128 stands for zero in the data rows.
Some points, each followed by its number:
[107 142 141 148 183 102  95 108  89 119 107 111  77 143 110 143 123 107 106 161 130 125  90 150] 0
[ 87 133 136 140 143 131 149 109  79 132 136  97 127 127 135 110 132 117  88 152 106 136 121 160] 1
[153 148  89 185  17 164 170 126 190  85 161 144 140 177 131 114 136  83 121 111 162 117 171  85] 2
[122 144 137 124  92 132 131 131 120 128 131 128 114 138 170 103 149 147 129 116 122 137 140 112] 3
[ 74 191  82  90 138  87  54 121  73  97  59 155 141  65  89  49  71 181 100 202  38 136  76  45] 4
[ 99 113 117 132 143 128 143 141  85 117 145 121 153 117 127 115 102 111 103 147 110 124 110 162] 5
[151 134 131 139 128 118  96 126 174 110  89 158 106 115 143 143 170 155 183 138 144 112 111 114] 6
[110 118 119 130 125 109 146 124 145 131 150 116 129 137 121 123 114 121 106 164 127 126 106 128] 7
[137 110 149 158 170  83  89 134 151 128  94 136 138 126 144 168 165  86 178 121 146  97 108 155] 8
[116  94 151 104 183  75  77 167  89 170 115  97  70 118  79 157  60 188  52 110 107 150  48 159] 9
[111 146 151 112 128 106 133 119 147 161 115  97 112 112 164 143 183 142 151 138 114 118 115 119] 10
[127 138 173 117 147 105 111 129 137 138 113 110  85 130 161 153 165 110 176 102 139  98 160 135] 11
[142 123 108 131 106 133 133 131 133 122 136 132 129 133 124 119 118 129 129 114 135 135 141 121] 12
[131 146 129 135 123 128 122 137 140 106 125 148 122 134 153 137 131 112 164 119 140  99 129  97] 13
[117 159 149 110 109  93 105 123 148 125 110  96  57 100 208 130 201 120 214 127 136  79 153 132] 14
[117 136 139 116 124 117 137 120 136 147 125 105 119 119 151 134 160 136 136 136 121 121 117 121] 15
[134 132 116 131 126 142 135 157 128 121 138 149 151 126 114 109 106 142 114 149 126 136 122 119] 16
[171 118 122  90 132 106 113  99 168 194 114 109  87 144 142 145 154 190 120  89 136 169  98 102] 17
[100 129 158 127 101 131 157 154 144 120 165 139 142 127 106 132 109 137 125 161 114 116 136 135] 18
[129 118 121 136 136 140 132 128 118 117 138 144 146 134 116 131 107 125 121 131 128 131 120 140] 19
[108 136 127 147 150 102 124 142 105 143 107 119 152  98 148 141 153 111 144 129 107 106 117 133] 20
[150 140 147 129 130 150 125 151 169 116 117 166 136 133 135 137 134 131 157 133 140 113 143  95] 21
[108 118 123 131 148 123 134 139 101 125 139 127 148 122 124 125 108 112 105 143 121 122 111 142] 22
[145 123 116 138 138 146 129 133 140 119 122 150 139 129 143 145 113 101 141 114 150 113 119 102] 23
[128 140 123 136 113 110 139 124 194 146 113 120 115 142 141 128 151 152 109 128 121 155 108  73] 24
[191  68  85  73  75 125 160  72 181 185 146  82 132 121 120 140 148 148 128  21 165 174 161 132] 25
[113 124 112 123 103 116 125  95 102 109 131 127 135 116 137 113 141 158 164 122 102 138 141 167] 26
[143 149 114 142 118 150 105 124 109 101 114 155 118 140 102 113  91 119 121 110 133 131 156 104] 27
[134 145 103 137 122 144 138 125 121 122 131 134 149 119 100 126 119 138 140 120 109 134 133 135] 28
[115 147 138 135 130 137 112 137 136 113 115 128 100 122 139 115 130 125 114 180 138 109  97 110] 29
[139 131 116 124  97 130 140 132 153 130 140 146 148 133 124 119 122 154 136 116 116 142 140 104] 30
[151 114 126  83 127  84 112  99 139 192 133  92  79 148 144 136 146 170 103 106 141 158  97 108] 31
[122 143 181 124 147 123 114 132 133 132 108 122  96 117 164 154 168 108 191 107 136  93 165 139] 32
New points follow, each followed by the numbers of its five nearest points above by angle, smallest number first.
[118 135 130 132 124 134 130 127 132 121 128 129 122 129 137 122 130 123 121 145 131 121 119 120] 1 4 7 13 29
[130 123 140 138 137 109 117 131 141 125 114 130 127 132 139 145 146 115 150 127 133 115 124 134] 6 8 11 14 32
[ 98 141 171 135 189  91 103 131  86 132 121 139 109 150 152 157  96 104 121 132 120  92  93 102] 0 8 9 20 22
[145 118 121 118 114 128 132 116 137 136 132 124 129 133 132 128 133 134 131 107 136 139 136 127] 12 17 25 30 31
[ 85 131 119 119 102 132 164 111  58 105 158 124 174 115 121 111  97 109 130 110  89 124 164 152] 1 5 22 26 28
[160 114 118 146 123 100 120 125 141 122 142 156 112 184 168 145 141 156 145  81 142 154 113 129] 3 6 17 25 31
[ 45 134  42 132  86  77 187  86  10 107 161  30 160 105 201  50 188  44  67 170  96 118 120 171] 1 5 20 22 26
[134 128 136 129 135 144 124 130 132 127 126 135 130 123 134 136 127 111 133 137 145 109 122 124] 8 13 21 23 29
[172  67 108 129 182 176  96 194 123 119 150 166 196  92  67 140  67  80 116 167 181  92 105 203] 5 16 19 22 23
[108 130 141 147 117 148 146 123 128 105 142 134 144 134 128 119 120 112 130 142 130 121 145 150] 1 2 5 18 19
[124 117 112 127 133 105 134 121 140 137 144 112 137 134 148 127 143 124 114 138 132 129 104 124] 7 10 15 24 31
[124 122 150 124 141 149 152 108 122 138 157 101 116 162 109 146 127 118  90 123 146 141 111 162] 0 1 7 9 19
[150 146  96 120 139 150 126 132 123 130 139 149 159 110  85 143 118 158 157 119 105 125 125 151] 16 19 26 28 30
[125 131 117 119 138 144 127 122 145 135 104 141 159  94 130 125 127 146 129 144 108 132 102 107] 4 16 24 28 30
[141 120 138 140 135 169 132 144 165 130 101 154 155 106 134 128 136 148 126 142 125 141 123 124] 6 16 21 24 30
[129 132 150 124 150 118 117 126 132 155 115 120 108 133 147 148 117 102 126 107 139 109 133  96] 8 11 13 23 32
[124 126 122 125 117 131 142 126 119 123 140 125 132 126 136 129 136 126 139 117 126 124 137 141] 3 12 14 25 26
[126 105 142 139 146  45  91 121 141 133 109 114 114 144 148 154 170 113 173 122 136 105 116 153] 6 8 11 14 32
[122 131 131 134 126 133 131 127 131 124 128 129 126 130 132 127 130 125 124 138 131 124 121 125] 1 2 7 18 29
[128 133 125 145 111 136 130 133 134 114 127 132 131 129 112 125 132 119 133 128 127 129 144 135] 2 12 18 27 28
[130 131 131 124 127 135 126 127 135 132 120 132 134 119 121 134 123 130 132 123 126 126 129 119] 6 21 23 28 30
[130 129 121 140  98 149 146 134 149 112 142 138 139 135 128 123 126 112 130 135 140 119 143 120] 2 12 18 21 30
[125 116 128 138 116  83  86 125  84 130 125 100  70 131 130 104 116  86 108 137 155 112 169 175] 0 1 9 11 14
[116 137 128 135 127 137 132 123 132 121 126 127 126 127 131 121 128 119 121 148 133 118 119 116] 1 2 4 7 29
[108 111  99 118 101  89 119  60  62 111 137  94 116 106 149 106 152 146 178  99  91 143 151 198] 1 3 14 25 26
[125 125 142 133 141 143 144 136 141 123 138 133 137 130 115 142 129 122 134 133 132 124 132 141] 8 18 19 21 23
[143  99 119 119 143 151 154 152 122 137 176 121 115 149  73 129  64 119  98 112 147 141 154 152] 5 12 16 19 22
[133 118 123 141 132 122 149 148 135 144 154 128 122 149 123 142 107 120 102 125 130 129 123 108] 2 7 16 18 19
[134 123 131 139 142 139 134 138 143 129 127 135 134 133 121 141 123 116 125 127 136 126 122 125] 8 16 19 21 23
[137 119 121 124 121 126 132 120 136 133 128 122 131 129 127 130 133 132 131 112 133 137 135 130] 12 17 25 30 31
[165 143 164 145 174 129 106 165 184 132 123 175 106 180  95 161 109 174 124 119 136 149 106  87] 6 9 17 21 24
[100 136 162 124 159  94 120 127 109 143 127 118 110 140 145 142 117 122 118 144 118 110 104 115] 0 9 10 20 29
[125 140 127 143 119 114 125 120 144 122 118 133 138 139 137 140 155 128 149 123 124 125 119 118] 6 8 10 13 24
[136 135 120 138 108 141 132 128 142 121 130 137 132 135 122 126 125 116 127 128 139 124 141 112] 2 12 21 23 27
[154 137 104 168  48 171 163 130 191 107 144 139 135 157 133 120 136  78 133 118 172 116 175  85] 2 12 21 23 30
[114 128 130 126 110 145 159 124 127 127 146 125 146 126 128 122 127 141 122 132 111 137 135 135] 1 5 18 28 30
[127 139 142 127 128 147 136 128 136 126 123 141 129 130 132 133 126 133 138 123 126 128 138 107] 13 21 23 27 30
[136 131 133 127 132 128 114 130 134 123 117 137 116 124 126 136 131 139 142 129 132 125 124 125] 6 8 13 21 32
[105 133 144 147 103 152 151 117 134 101 142 127 142 133 118 113 122 115 122 149 129 120 148 146] 1 2 5 18 19
[114 114 153 126 150 143 158 137 142 134 147 121 141 132 102 149 131 123 118 141 124 136 126 158] 5 7 18 19 22
[131 121 154 123 119 126 138 137 130 140 138  90  63 137 103 131 140 109 118 105 146 147 189 162] 11 14 25 31 32
[131 132 134  98 114 152 141 119 142 139 119 136 164  87  80 139 127 164 161 121 104 137 146 125] 18 25 26 28 30
[127 136 136 116  98 127 134 132 140 129 129 127 114 125 162 110 143 135 138 130 132 123 147 102] 3 10 13 14 15
[ 99 110  41  96  62  33  60   0   0  47 121 100 111  89 177  74 178 234 255  62  35 178 174 255] 3 4 14 26 28
[132 137 167  90 103 140 113 110 144 114 134 149 110 125 181 125 122 109 161 157 166  74 127  91] 13 14 21 29 32
[135 135 137 139 112 159 124 138 126 115 128 149 119 130 129 120 103 115 128 142 144 110 146 118] 2 13 21 23 27
[117 118 169 154 185 176 160 160 153 114 130 152 156 136  63 155  79 119 109 129 119 139 141 141] 16 18 19 22 28
[134 126 126 134  89 140 125 140 106 112 140 132 121 148 166 105 148 137 128 109 135 141 146 141] 2 3 12 14 26
